Some points:
[ 32  62 -77 -15  41  50  30  69  42 -25   7 -27  48 -16 -40 -14  37  44
 -44 -14 -76 -41  33 -51]
[ 26  38  59  -7 -28  46 -37  15  25  17  -2 -30 -26  64  -2  10  50  63
 -45  -6   1 -28  22 -66]
[ -34  -17  -12   40  -39    0  -56   41   40  -20  -32  -52  -14   81
    7   10   15  -32   10   -5 -119   43  -77   16]
[ 18 -34   0  -6  -6  24  45  -4 -17   6   2  -7  10  -8  -3 -71  10  10
   1   4   9  16 -27  21]
[-44 -13   5  39  -3 -15  36   6 -29  12  38   1  17   0  12 -16  -2  11
 -37  21  -9  24  11  43]
[  8   9 -63 -39 -18  10  64  34 -20  21  42 -14  -3 -30 -14  -2 -13  -3
  35   9 -23  19 -52  -6]
[ -4 -11 -45 -46 -27 -10 -18  10  14  31  33 -35 -52 -27  -1 -70  46   3
 -23  19  -2 -45   6 -66]
[ 28  43  39  24 -25  -7 -49 -35  19  37  25 -23  71   8 -10  25 -16  38
 -38  -6  39 -58  37 -30]
[  8 -10  30 -16  20  -4  -7  26 -13 -16  38  35 -13  -9 -29  -6 -40  24
  53  -1 -55  12 -27  13]
[-17 -29  16  27 -35   0  56  28 -10  20  18 -31  -7  16   6 -41  33  17
 -20   1  22  23 -29  27]
[ -7   3  26  17  17   3 -42 -28 -19  -7 -10  25 -37   1   2  -5   1   3
  22  21 -26  14 -23   3]
[-35  30  36  24 -24 -35 -69  -5  -7 -15 -31  33 -22   7 -17 -23 -11 -20
  18  12 -41  10 -21  -1]
[ 55   6  12  26 -32  30 -34  48  93  50 -58 -18 -36  -7  35   8  31 -14
 -58  35 -24  29 -52   4]
[ 46  -6  -9 -40 -26  26  10   6 -41 -23 -36  22  16  32  79 -21 -57 -52
  50  34 -30   2  74 -28]
[  9 -11 -62 -10  58 -32 -58  33 -35  16 -69  17  12  25  68 -51 -28  16
  -9 -26  -3  17   9  43]
[ 44  34 -27  27 -34  23 -26  38 -65  26 -58 -16 -61   6 -22  26  38 -22
 -41  27  -1  29  53  19]
[ 11  -6  27 -10  -9  14  44  -7   2 -39 -20  42  -3 -16  -3  14   1  15
  71 -16  -1  16 -21   7]
[-52  16 -29 -60 -27 -50  45   1  14 -25 -59  11  53  24   3  67 -14 -21
  -3 -22  -1  21 -41 -68]
[-39  -4  37  13  24  -9 -48  -5 -28  -4  20  -3 -40 -24   9 -27 -54  13
  20  20 -30  22 -34 -26]
[-11  12 -41  21 -27   9  29  40 -23  18  23 -24 -11 -16  27   0 -13 -31
  16  40 -21  41 -52 -40]
[-15 -13  19   6  10   6  21  15 -28  43  11  41   3 -43 -15 -63   8  10
   9  11 -23 -39 -59   8]
[ 70 -32 -14   6 -11 -67   0  62  65 -33 -53  44 -13   1 -26  57 -67  90
  62 -16   7 -32 -26  25]
[ 30  48 -11   6  -2 -51  39  23  18 -28  32 -60 -53  46  43 -12 -52 -15
 -84   8  40   5   1  33]
[ -8 -29   4   0 -17 -16  -7  22 -38  51   7  20  -5 -52 -16 -53   8  15
  10  13 -10 -23  -6  17]
[ 37  56 -44   0   8 -42 -29 -40 -43   5 -30  36  34  27  95  46  18  84
 -26  57 -10  39  -7 -74]
[-11 -11  41  42 -34  -8  15 -48 -11 -48 -58  -7 -35   7 -30 -12   2  36
  22 -17   8  31   7  35]
[ 80   2 -55  15  -6  52 -27   7   2 -53   5 -42  49 -65  -7 -53  25 -33
  19 -50  -3 -16  23 -32]
[  1  -6 -43  25  -9  -3  27  -9   3 -17  -6  66 -26  19 -34  16  42  14
 -39 -17  -4 -21  32   2]
[-45  -5 -19  14  -2  19 -34  49  34 -57 -24 -49  21 -36   8  62  19  66
  10 -27 -34 -36   3  37]
[-23 -36  30 -26   9  15  68 -27 -20 -56 -54 -27 -36  45 -19  -8  39  46
  13   7  -3  19  55 -26]
[-28  -8  14  37  17   0  -5  14 -26  28  25  13   8 -39   5  12 -34 -39
   5 -21  20  26 -42  14]
[ 12   3 -46 -60  29 -13  11  -4  72  17  12 -48 -13  54  13  35 -29 -22
 -36  50 -10  53  -5  14]
[ -4 -25 -11  -2 -28 -21  40 -13 -13  33  13 -27  -7  16 -26 -31   8  -9
 -28 -25  18  14 -19  20]
[-26  -1 -20  54 -24 -21  53  26 -13  23  21 -44 -15  12  34 -40   2  -3
  -9  -1   8  21  14  13]
[-26 -30  39  -8  38  28 -23  -1 -26  29  41  32 -11 -44  30  46 -78  11
  21 -10   8  14 -46 -11]
[ 44  22  15 -46   4 -42 -22  35 -17  18  48 -42 -58 -52 -42  -8   3 -50
 -19  21   7 -25 -14  15]
[ 23  -5  -4   5 -28  17  50 -12 -11  14  34 -54 -11   9 -16 -24  12 -43
   3  -5 -10  39 -19  15]
[ -7  -8  70  -6  36  30 -18   5 -30   1  52  -9 -20  -4   3   5 -43 -33
  43  -6 -41  22  -5  -1]
[-21 -26  30 -17 -13 -50  35  24  27 -74  -8   2  30  18  48   1  47  -6
  10 -48 -37  34  62 -31]
[ 64  21  23  27   7   4  41  24  31  19 -54 -53 -30  14  17   1  45 -23
 -23  17 -34  38 -48   6]
[-50 -19 -16 -28  57  20  61 -14 -27 -55 -23 -37 -80  21 -38 -18  40  66
 -31  36  -2  54  55 -24]
[-11  23  24 -13   1 -18  11  -8   5 -39 -46  52 -11 -31 -15 -15 -17  14
  41 -33 -21  -5  -4   7]
[-55   2   0   6   2  13  28   5 -32  27  23  19  22 -26  16  37 -19 -11
  -7   3  12  25 -44  18]
[-30  -1 -18  -8  15  22   1  27  -6 -40  13   9 -45  -7 -18 -26 -21  -3
 -30  35  33  37  55 -33]
[ 26  56  39  24 -35  -9 -15 -40  -7  25  15 -52  14  70 -10  13  34  83
 -61 -14   0 -54  62  -6]
[ -6 -19  -9  20 -11   8  13  24  -3  21  46 -10   8 -23  35  18 -25 -24
 -17  33  -5  50 -47 -14]
[ 21 -25  16  13 -27  50  28 -13 -26 -18 -36  51  -6   8  11   0   7 -16
 -63 -81 -15  15  20  10]
[-37  -7  60   5  35 -10 -21  14 -37   4  29   6   0   4   5   0 -29  25
  16   2  12   8  -2 -18]
[  6  18  -6 -51  -7  21 -26 -24  59 -42  44 -51 -56  -6  27  -5  42 -20
  46  58 -25 -20  62 -58]
[-28 -20  23   4  32 -14 -16  -1 -31  17  29  -1 -28  28   6 -26 -54  35
   6  -3  15  18  -7 -11]
[ 31  -6  38 -24  14   4  51 -23 -26 -33  14  32  -5  23 -18   4  19 -39
  48 -13  12   8 -37  10]
[-11  52   8  31  27 -39   2  -4 -51  53  23 -47  21 -19 -16 -21 -33  53
 -11 -37  -5 -14  25 -65]
[-13 -22   9  21 -24   7  50 -23  -6   1 -16 -28 -21  30   1 -33  27  18
   6  -8   8  30  -9  40]
[ 65   4  23 -27 103 -71  79  52  17  26 -37 -35  38  17 -53  19  19 -37
  35  50 -23  11  40 -10]
[-38  21  40   3  79  67 -18 -71  28  19 -53  15 -49  47  -1  39 -55 -31
 -24 -24 -38 -85  15 -35]
[ -1  29 -47  24 -17   6  31  21 -32   3  41 -11 -20 -13  39   9   8 -12
  16  23 -24  27 -61 -15]
[-57  38  -7 -24  -9  27   3  43  68 -20  26 -37 -61 -20  40  -2 -12   9
  18  33  -4 -33  20 -74]
[  3 -21  16  17 -34   6   0  12 -36  53 -17  37 -32 -33  24   9  24   5
  15  22 -50 -56  18  25]
[-18 -15  24  -2 -29 -34   9   3  -7  17 -19  39 -31 -44  17  81  38  14
  55  42 -43 -64  45   6]
[-71  25 -38  12 -25  24  43  12  12   9  13 -16 -60 -23  32  15 -51  -9
  16  -7  19 -19  41 -67]
[ 27 -53   6  38 -21 -35  -2  56  42 -70 -32  52 -60  44 -28  64 -18  55
 -58  -3  -2 -56  -5 -23]
[-25  42 -19   9 -28  38  42  25 -24  33  25  -2   7 -15   9  27 -11 -27
   9 -11  24  17 -41  13]
[ 76  47 -37  -1   6 -20  32 -23  72  32  52   0 -54  20  29  51 -75  64
  38 -58 -58  50  47 -21]
[-27 -24 -29  10 -29 -20  60  51 -44  -7 -58   6  41  27 -18 -26  24 -15
  12 -50 -39  13  -3  26]
[ 28 -18  26   8 -34  31  39 -21 -34 -29 -44  10   9 -15 -21 -62 -27  -6
  12 -22   0   0 -13  20]
[ 46 -55 -65   6  61  61  29 -39  51  19 -42  34  29 -64 -28 -33 -67 -11
 -55 -44 -65  30  31  28]
[-23  -9  -8  -4 -14  29  41  -1   1  43   0   6  20 -16   3   3   7  -7
   1  21  36   6 -27  31]
[ 31 -44  12  -7  -9  69  23  -6 -51 -15 -24  55  -9  56  -2   2  27   9
 -10 -67  -8   8   2  -5]
[  9  61  28  27  24 -82  61 -37 -15  49  23 -21   4   8  20 -34 -32  84
 -13 -70  10  45  67 -51]
[ 25  24 -50  15 -20  31  51  16 -31  22  17 -68 -38  16  23 -13  -8 -29
  61  23 -38  46 -30   0]
[ 45  26   1 -14   6 -37  37  30  33 -58  23 -34 -50 -14 110   4 -36 -20
 -80 -14 -15 -16 -69 -14]
[  0 -45 -35 -31 -37  35  49  48 -36  45  -7  -4 -14 -49  39 -34 -32  11
  -3 -26  -9  36  14 -77]
[-25 -22 -37  32   0  14  40   1 -17  18  23 -13  -1 -44  15  28 -14 -17
  -6  13  18  11 -62  19]
[-21  30  29  12 -44   9  51 -51   0   4 -28  24  -2 -14  -6 -11   4 -23
  12   4  16  36 -37  16]
[  6 -39  -1  -1  25  10   9   3 -47  36  25  32   8 -32  -8 -85 -13  24
   4  17 -34 -33 -45  27]
[-27 -11  39 -20 -23  45  35 -27  -7 -17 -78  25   5  14   7  29  23  14
  21 -38   6  -8   6  20]
[ 62  21  58  34  80 -19  49  45  -8  12 -54 -53  17  16  18  17  39 -23
 -55  63 -52  16 -30 -16]
[ 12  11 -19  -1 -13  15  75  59  -4  15  32  -9   3 -42  27   7 -28  -4
  31  27 -16  10 -36   8]
[ -1  -3  48 -11  -4 -16   1   5  -2   3  -4  19  -7 -39 -49   2 -49   8
  55   7 -15  -6 -19   6]
[-10  -8   6  10 -19  57  -2  24 -28 -13 -35   0  26  17  50 -42   3 -41
  21 -45 -16  38 -11 -13]
[ 39  58  -8  22 -24  11 -40   5 -21 -44 -57 -47   0 -21 -21   6  25  -4
  11 -31  26  27  64 -23]
[ -4 -19  10   3 -30 -79 -43 -69  19 -54 -31  23 -11  39 -23  42  47  30
 -48 -11   1  -3  58  -3]
[ -2 -12  12  11 -17 -32 -10  20 -12   9 -67  30 -36 -28  47  33  21  -4
  34  27  -3 -60  30  12]
[-19   6 -26  13   8  -4 -23 -65 -25 -22 -26  36 -27  21   8  68  30  11
 -41 -36  42  13  10  31]
[ 20  -1   3   1  -9  66   4  38   9  60  -8  -3  -5  36 -18 -62  24  43
 -28 -55  11 -61  21 -55]
[ 57  32 -47  16 -41 -43  58  48  -8  -5   7  -8  16 -10  64  12 -57 -10
 -61  -3 -98 -56 -34 -31]
[  4  10  40  21  -8 -40 -40 -44  29 -30 -28  12 -44  35  46  73  48 -22
  36  19 -41 -18  58   0]
[-51   2  54  26 -30 -55  -6 -22 -22  31 -18  17 -19  -1   0 -10  22  19
 -17  38  -4 -27  28  21]
[-18  17 -40   5 -14  15  31  -2 -15  63  36   4   6 -24  13  -2  -3 -30
   6  -5  28  19 -36  45]
[-13 -15  55  20  -5  -9  20 -21   7 -48 -22  41  -4 -33   2 -35 -11   0
  34 -34  10  23 -23  13]
Along one direction, these points spread out more than along any other. Take the direction at right angles to it along which they spread out most. Then take the direction at right angles to both along which they spread out most. Go by this last direction. How far along it is each point below, from 0 to 99? The average is 50, and the first point in the table lies past the average. One standard deviation of the points above along it is 16.
[-27  -7  28  17 -24  -7 -19 -45 -21 -47 -31   9 -18 -25  16  -5  11   0
  10  -4   1   3 -29 -18] 43
[ 78  33 -18  47 -19  55 -46   7  -8 -12 -21  -7 -49 -12 -13  30  30 -25
 -18  43   6  43  15 -64] 53
[ 17  37  13   8  -1 -15 -34 -11 -12  35  43 -48  52  17 -14 -33 -13  34
 -40 -30   4 -30  20 -36] 59
[-31 -22  19  23  16   7 -13  25 -26  10  29  29  15 -25  20 -19  -2 -11
 -25  38 -27   1 -36 -19] 38
[ 23  51  10  39   3 -29  -2  25  84 -13  44  61  28  27  87  20   4 -15
   4  62 -74 -42 -43 -47] 10
[ 22  15 -22  26  11  60  25   5  29 -93  43 -85  27   8  -5   9  37   7
  34  -9  -2 -56   5 -12] 61
[-11 -20  38 -19  29 -19  36   6   2  14  31  33  25 -23 -55  -5 -13   3
  24   0 -15 -12 -57  -3] 39
[  14   50   46 -106   -1   18   25    0  -19   18  -53  -56  -40    1
   35   48  -60   69  -43   26  -44  -18  -23  -23] 34
[-33   7 -47 -47  14 -59  53  -8  64  10 -48  16  65  32  17  52 -80 -28
 -27  37  33  13 -43 -46] 32
[-22  -4  60  16   5 -50  -9 -17 -11  12   7   8 -22  -4 -18 -46 -34  17
  13 -10 -14  13  30  21] 43
[ 10  26  -6  -6  90 -20   2  -9  15  43 -10  32  26 -19   7 -28  55  -4
 -12 -58 -95  -7 -40  -4] 54
[-29   3 -25 -55   1  10  -3  12  29  -3   9  23 -18  13 -35  -3 -32 -27
 -33  35  16  37  34  15] 49
[ 46  18   9  15 -16  20 -31  33   6  22 -68 -12 -53 -16  -9   9  48  -1
 -69  24  20  50   4  37] 65
[-30   2  43  42 -22 -23  -5 -43 -34 -15 -48  -2 -16   7  -1  -8  -7  21
  30 -31  -8   9  28  28] 52
[ 66 -57 -52 -75  50 -30  32  45  16  55 -49 -15 -12  15  87  32  -2  -7
  11 -55   0  24  30 -49] 55
